One vector is turned by the same rotation once a step. Each row is the vector after some number of steps, and that number follows the row.
The counts run from 0 to 1262.
[116 163 116 164 130 108 137 179 117 110 158  90 141 182 107 123 163 114
  90 110 133 129 154 127 156 115  90 110 170 130  89 108 131 142 113] : 128
[ 90 124  91 172 139 130 167 187 117 111 151 119 137 146 178  90  99 152
 124 130 125 149 132 112 102  95 161 151 125 117 100 117 138 134 144] : 1179
[154 171 101 161 114  84 122 173 152 108 134 117 175 128 144 112  94 136
 118 127 114 192 141 172  91 117 141 154 112 107 110 149 123 116 129] : 1085
[139 153 137 154 140 109 166 133 148 100  92  81 162 106 106 164 129 124
 135  77 118 140  93 125 140 109 173 159 123 114 111 144  99 188 121] : 817
[ 89  91 128 128 101 149 130 127 148 123 160 129 102 145 133 136 172  90
 148  88 154 156 192 172 147 137 148 128 154  85 134 157 140 124  98] : 545
[108 112 103 150 117 115 164 179  64 128 149 111 111 116 131 120 129  71
 132 103  79 130 130 129 133 145 174 125 119 128  92  98 114 159 116] : 396
[140 101  80  95 113 101 109 117 118 147 119 152 131 114 165  82 109 131
 147 132 154 142 151 162 121 157 162 156 152  83 144 138  59 158  92] : 76
[116 126  71  87 155 161 111 152 124 182 123 100 131 126 175 121  94 123
 126 180 156 121 128 113  83 141 130 127 161 136 123 124 118 157 123] : 665
[131 111  84 139 112 162 109  57 177 102 133 103 131 184 123 109 136 156
 122  81 143 116 149 147 147 135 100 144  87 135 153 119 123 121 130] : 612
[141 136 116 201 167 174  82  92 142  96 119 116 112 141 141 101 115 127
 102 122 136 158 143 107 122 105 119 131  92 110 126 114 129  69 156] : 1184
[143  92  98 118 105 110 117 171  85 146 195 103 113 173 116 161 142 151
  97 167 102  98 139 119 144 142 127 138 122 126 136 117 158 141 112] : 357
[102 102  91 121 130  89 125 165 119 120 127 111 110 133 203 112 156 115
 124 100 157 109 113  77 133 167 135 100 108 102 147 101 145 123 152] : 833
[158 131 103 133  81  87 137 127 162  85 137 115 142 161 150 139 119 188
 139  94 138 165 109 175 156 163 133 175 115 144 125 124 129 126 135] : 276
[155 142 110 141 109  65 133 158 125 115  99 110 107 132 154 154 170 104
 129 119 107 116  74 136 174 160 152 119 174  85 103 125 144 142 103] : 1233
[111 159 138 125 164 111 108 129 133 153 107 154 123 101 188 157 186  88
 122 144 116 118 113  79 139 142 130  94 106  87 115 125 177 104 127] : 661
[179 167 119 170 145 122  92 107  83 173 132  81 128 122 130 132 105  80
  92 159 104 108 117 129 116  88 125 114 118 139 113 105 120 129 142] : 328
[165 151 125 140 147 122 145 119  89 141 136 132 150 123 147  80  81  85
 133 145 149 150 158  92 146 140 130 165 180 159  93 117  96 120 127] : 971
[170 185 156 134 141 111  96 102 111 153 110 133 160 123 122 190 149 105
 129 116  84 159 161 147 124 118 134 114 117 101 135 169  94 135 112] : 240
[ 92 139 125 182 126  94 162 175  85 122 136 122 106 107 140 108 147  74
 115 111  95 101 142  79 135 119 156 114 123 129  68 120 131 144 120] : 395
[136 135  98  59 112 153 131 126 122 126 124 123 142 134 184 119 139 107
 146 148 128 117 130 103 165 169 111 139 184 169  86  93  90 148 117] : 799
[149 139 134 163  89  97 131  96 140 101  96 120 122 135 170 108 146  94
 145  73 140 123 118 141 188 166 147 130 161 107 114 142  85 161 123] : 1059
[ 98 129 112 157 144 153  99 145 105 158 148 130 139 135 198 100  76 127
 122 172 107 128 172 122 102  89 159 140 167 131 101 132 122 152 161] : 429
[156 111 110  94 150 108  95  75 117 141  89 122 132  89 118 184 153 163
 108 157 105 117  93 114 123 133 140 161 104 103 142 115  95 128 110] : 587
[130 151 133 149 153 161 131 127 176 100 139 105 118 105  97 168 160 137
 131  99 116 157 111 127 148 108 122 154  94 134 120 166 175  80  73] : 206
[110 154 103 121 175 100 125 153 112 153 153 169 140  92 172 119 120 161
 106 172 122 166 143 129  89 107 148 143 102 137 108 100 158  91 111] : 427
[161 160 119 166 136  81 121 151 109 147 175 170 157 145 193  89  97 145
 114 147  93 135 150 127 127 131 148 146  84 127 118 128 113 152 131] : 1172
[140 139 109 121  84 155 129 127 141 125 159  62 142 148 138 135 107 124
 122 160 133 137 133 172 133  94 127 173 154 196  96  75 115 137 141] : 1113
[111 123 112 181 140 121 127 156  90 142 188 100 129 114 127 142 128 131
 100 152  59 110 128 107 134 118 126 168 124 152  88 144 194 130 111] : 529
[163 131 151 108 111 167 123  86 145 110 145 126 152 127 105 158 166  88
 100 172 137 138 162  99 142 140 102 164 112 162  83  82 115 100 143] : 125
[128 128 136 142 146 110 120  95  71 147 120 137 161  78 121  97 139  89
 106 144 141 121 183  68 126 141 123 140 125 127 125 125  76 115 137] : 735
[177 165 127 196 151  99  98 165 126 130 132 129  97 109 172 129 118 124
  91 121 144 103  88 125 148 159 168 107  99 104 118 140 141 116 108] : 80
[131  92 103  88 142 105  87  80  97 145  97 104 127 110 122 169 176 150
 115 139  99 118 113 111 134 156 119 152 132  75 163 137  94 139 123] : 586
[ 84 103 105 106 134 161 148 143 138 121 168 121 175 145 112 115 156 106
 131  82 113 150 184 132 132 158 105 150 132 130 121 114  91 171 119] : 1047
[125 106 149  77 115 125 121 120  88 135 158 142  87  99 126 168 177 158
 129 108 108 101 126 129 164 137 128 155 119 150 131 119 106 125  60] : 44
[152 152 150  96 131 150 134  98 112 116 117 100 119 105  77 163 139 136
 125 129 171 152 148 139 105  82 158 153 141 164 104  97  82  91  98] : 132
[120 161 143 118 149  83 143 143 100 168 112 147 129  54 171 149 151 129
 154 130 119 147 133 118 119  99 183 146 146 117 121 172 135 125  80] : 655
[142 105 116 124 136  93  95 127  73 147 176 139 111 129 148 105 139 162
 122 158 117 118 160  84 136 139 111 153  88 107 169 137 138  77  97] : 185
[139 124 115 131 116  95 176 171 119 126 149  81 160  97 148 143 109  92
 126 104 126 116  88  94 156 174 151 160 119 143 111 127 133 180 133] : 731
[142 132 116 144  76  91 126 116 143 113 119 115 113 121 166 138 162 114
 126  55 142 121 112 155 166 195 145 126 137 115 125 127 120 139 109] : 1060
[124 152 126 193 123  97 132 138  94 160 159 115 166 131 123 145 110  75
 108 131  81 129 165 131  96 110 160 135  79 127 101 165 147 153 154] : 1078
[150 126 125 118 190 130 132 137  74 160 105 105 160 119 133 183 105 109
 109 152 100 163 102 103 116 138 155 146 133 139 111  90 109 136 172] : 1245
[130 156 134 127 138  88 157 160  89 118  90 134 109 127 138 170 149 131
 152  87  91 139 111 123 142 132 170 119 158  91 104 169 120 145  84] : 482
[134 169 139 117 165  83 127 127  97 162 124 161 187 105 138 167 137 123
 113 142  93 118 173  91 116 162 153 131 116 144  87 150 115 166 135] : 153
